One turn or mirror swaps these rows in pairs. Which row does each one swap with?
Q_812: [  2 -10  15  -8   8  13  14   7   0  12 -10   3   6   3  -2 -12   7  -8
  22 -11   3   1  -4]
Q_229: [  9 -12  14 -13   4  10  13  10   6  10  -3   3  10   2  -3 -10   7  -8
  14 -14   4  -3  -8]
Q_838: [  8 -11  10 -12   3  11  14   6   7   9  -7   6   8   9   0 -10   6  -5
  22 -14   1  -1  -3]
Q_944: [  7   6   8  -3 -15   8  11  -1  -2   9  -6   5  11  -9  -9 -12 -13  -9
   6 -21   1   3   4]
Q_64: [  6   7  15  -8 -12   7   6   0  -3   5  -9   3  14  -5  -5  -8  -9 -12
   6 -20  -7   2   8]
Q_822: [  7  -2 -16   7 -16   3   7   2  -7   7  -6  -3  -5   0   2  -4 -13  -3
  24  -7   0   3   3]
Q_175: [  0 -13  -7  -5  -4  16   3  19  -9   0  -8 -12  -1  -4  -1  -6  -1 -10
  14  -1   6  -9  -9]
Q_304: [  3   5   8  -4 -16   3  13  -3  -5   6  -9   3  14  -7  -2  -9 -11 -10
  11 -22   0  -1   9]
Q_10: [  6  -8  -3  11  -5   7   5  11  -1   6  -5  -3  18   7   0 -20  -3   6
  16 -11 -14   5 -12]
Q_15: [  6  -1  -5  -1  -9   7  -9  -4  -6  13   8  -8  14  -5  -4 -16 -10  -1
   6   0  -7   2  -4]
Q_72: [  7  -2  -1   2 -10  14  -8  -5  -1  11   7  -9  17  -7  -5 -11 -14  -3
   9  -1  -5  -1  -3]
Q_414: [ 13  -9   1  13  -9   5   1   4   3   5  -7   0  18   5   2 -19  -5   3
  14  -5 -15   6 -15]
Q_208: [13 -6  1  3 -7 14 -8 -8 -7 10 10 -8 15 -9 -1 -9 -9 -1  9 -7 -4 -5  2]
Q_377: [  4  -7   6   4  -4   3  -6   0  -4   1   0   2  -2   1  13  -6   0  -3
  23 -16   0 -15 -11]
Q_279: [ -1  -6  -7  -3  -9  17   7  10  -6   5  -9 -16  -1   0  -1 -16   3 -12
  10   4   2  -7 -13]
Q_942: [ 14   7   7   5  -2   8   4   2  -3  -4 -19   0  -1   2  -5 -10 -10 -10
  12   5  -9  -5   2]
Q_957: [ 14   4   6   6  -2   7   0   4   0  -4 -19  -5  -3   2  -9 -10 -12  -6
  11   4  -8  -3  -2]
Q_277: [  9  -7  -7   5   5  19   9 -14   5   8  -6  -5  13  -3   2 -11  -9   2
   9 -13  -1  -2  -7]
Q_668: [  1  -1   4   1  -9  10 -11 -12  -4   5   8  -8   9  -4  -5 -12  -5  -1
   8  -1  -5   0  -4]
Q_272: [ 10  -5 -15   7 -15   6  10  -3  -5  11  -8  -3  -4  -6   2  -7 -10  -8
  26  -8   5   2  -1]
Q_485: [  8  -1  -4  -5  -1   2  -5  -4 -11   0  -9   0  10  -2  -6   5   0   1
  10 -11  -5   5   9]
Q_833: [  6 -12  12 -10   5   5  21   7   0  12  -5   3   9   4   2  -5   4  -9
  24 -10   1  -1 -10]
Q_118: [  7 -11  14 -10   4   5  15   7   5  15 -10   1   1   8   0  -6   0  -6
  18  -8   3   1  -8]
Q_328: [  4   3  10  -1 -17  14  11  -4  -2   8 -10   4  14  -7  -7 -10  -3  -9
  12 -21   1   4   7]
Q_258: [  5 -12  14 -13   0  13  16   8   3  16  -7   2   7   3   2  -7   6 -10
  19  -9   0  -2 -13]
Q_989: [ 14  -6   6   5  -9   5  -5   5  -5   3   1   1   4   3  13  -9   1  -2
  25 -15  -6 -18  -9]
Q_375: [  9  -4 -16   4 -11   4  10   3  -6   3  -9  -2  -4  -3   0  -1 -12  -2
  25  -4   3   3   5]
Q_491: [  7   7   9  -8 -19  12   9   0  -3   5 -13   4  11  -5  -5 -11  -9  -5
  16 -22   1   3   6]
Q_534: [  4  -3  -4  -6  -5  13   1  11  -7   1  -7 -13  -2   3  -3  -7   2 -11
   5   2  -2  -8 -16]
Q_803: [  6  -5   0  14  -6   8  -3   9   2   3  -5  -1  15   2   1 -18  -4   6
  16 -10 -14   6 -15]
Q_572: [ 12   5   3  -1 -14   5  -7  -6  -5   3  -6 -13  -4   0   6  -1 -11 -16
  10 -10   0   0 -11]
Q_705: [ 17  -2   3  -2 -15  15   7  14  -2  12   3 -11  15   5 -10  -3  -9  -5
  11  -8   4  -8 -11]
Q_549: [  8 -11  11 -11   8   7  16  12   2  10  -4   3   5   3  -5 -12   3 -11
  16 -13   2  -2 -12]
Q_120: [ 11  -7   4   5  -5   1  -4   3  -5   5   1   0  -3   7  12  -9   0  -4
  25 -13  -6 -16  -9]
Q_199: [  6   7   6  -5 -14  10  13  -2  -5   6 -10   1  12 -10  -7  -6 -14  -6
  12 -22  -3   2   5]
Q_685: [ 10  -8  -8   0   7  16   7 -16   7   4  -4  -2   8  -5   2  -7  -7   0
  13 -12   5  -1  -4]
Q_880: [  8  -7  -3  11  -6  10   4  12   3   5  -3  -3  14   4   3 -22  -5   5
  13  -8 -17   5 -12]
Q_395: [  9  -2 -14   9 -12   1   5   2  -3   7  -8  -3  -8  -5  -1  -6  -8  -6
  26  -1  -1   3   3]
Q_215: [  9  -3   4  11  -8   3  -4   4  -5   4   1  -2  -2   3  12 -10   2   1
  20 -16  -6 -14 -12]
Q_611: [ 14  -4   0  -4  -9  16   4  17 -12  17 -13   0  13   0  11 -11   7  -3
  15  -4  -2  -9  -8]
Q_766: [ -1   4   7  -8 -13   6   8  -7  -2   8 -10   1  11 -10  -6  -9 -10  -8
   9 -22  -1   3   8]
Q_235: [  9  -8  -8   9   4  16   6 -12   4   4 -10  -1   8  -5   4  -3  -9  -2
  13 -10   9  -1  -7]
Q_462: [ 11  -8  -1  14  -5   9   2   6  -2   9  -4  -2  19   4   0 -18  -5   7
  15  -9 -15   5 -12]
Q_921: [  7  -1  -1  -6   0   0  -4  -6 -12   3  -6  -5  10   1  -3   6   1   0
  18  -3  -3   7   6]
Q_309: [  6 -13  10 -12   6   8  14  12   6  13  -6   5  10   3   1  -9   3  -8
  21 -11  -2  -6  -8]
Q_795: [  0 -10  -8  -2  -3   3  -3   9   3  17   2  -8   5   4  15 -14  -8  -8
  16  -4   4   5  -9]
Q_643: [  5   0   0 -15   5   9   3  12  -3  -4   7  -6   3  -4  -3 -12  -9  -8
  10  -8  -6  -2   9]
Q_706: [ 12  -8   2   5  -6   2  -3  -1 -12   6   3   0   2   7  14 -12  -1  -3
  22 -10  -2 -15 -10]
Q_8: [ -1  -6  -4  -6   0  16   4  14  -3  -3  -8 -17   1  -1  -1  -8  -2 -12
   8   0  -1  -9 -13]
Q_48: [  7  -1  -2  -3   0   2  -5   1 -16   1  -1   1  11   0  -4   1   4   4
  13  -3  -5   5   6]
Q_576: [  9   4   4   5   2   5   4   4  -4  -5 -23  -5  -3   2  -1 -15 -11  -4
   9   2  -6  -1  -3]
Q_690: [  3   0   1 -14   6  11   2  11  -4  -2   9  -3   5  -5   0 -13 -11  -4
  11  -9  -5   2   8]
Q_831: [ 10   3   5   6  -1   8   2   9  -3  -6 -23  -1  -3   0  -5 -13  -8 -10
  12   4  -8  -5  -1]
Q_458: [ -2  -5   6  -5 -10  14  -5  10   2  -5 -16   3   9 -13   0 -10  -8 -15
  22  -2   1  -4 -15]
Q_94: [ 18  -4   4  -2 -15  15   7  13   0  11  -1 -12  14   5 -11  -3  -6  -9
  12 -10   5 -10 -11]
Q_63: [  5   3   8  -7 -20   6   9   1  -2   8  -8   0  11  -7  -1 -14 -10 -10
  10 -26  -6   5   5]
Q_836: [  7   5   8 -10 -14  12  12   2  -5   8  -8   1  12 -12 -10 -11 -10  -8
   9 -19   4   5   6]
Q_632: [ 14   0  -5  -1 -11  12   5  15 -16  12 -13  -5  12   1   6  -9  10  -6
  11  -4  -1 -12  -2]
Q_823: [  1  -3   4  -3 -14  16  -3   8  -1  -2 -13   4  10 -12   4 -13  -6 -11
  24 -10   7  -8 -17]
Q_265: [ 14   5  -1   9   1   9   4   4   2  -2 -22  -6  -3   0  -3 -12  -8  -7
  12   5  -7  -3  -2]
Q_903: [  6 -10   9 -11   4  10  18  14   2  17  -8  -1  11   6  -3 -10   1  -6
  17 -12   0   5  -8]
Q_115: [  4  -5   2   0  -7  12  -7   4  -2  -3 -12   4  10 -15   8 -15  -5 -14
  26  -9   2  -6 -16]
Q_87: [  9   0  -2  -2 -14  14   6  13 -12  12 -12  -6  15   4  15 -10   8  -5
  13  -7  -1  -9  -5]
Q_556: [  6  -5 -16   5 -15   0   5   1 -12   1  -9  -1  -3   1   2  -3 -10  -7
  23  -3   4   1   2]

Q_272 is swapped with Q_377
Q_795 is swapped with Q_572
Q_989 is swapped with Q_375
Q_120 is swapped with Q_822
Q_258 is swapped with Q_766
Q_485 is swapped with Q_611
Q_229 is swapped with Q_836

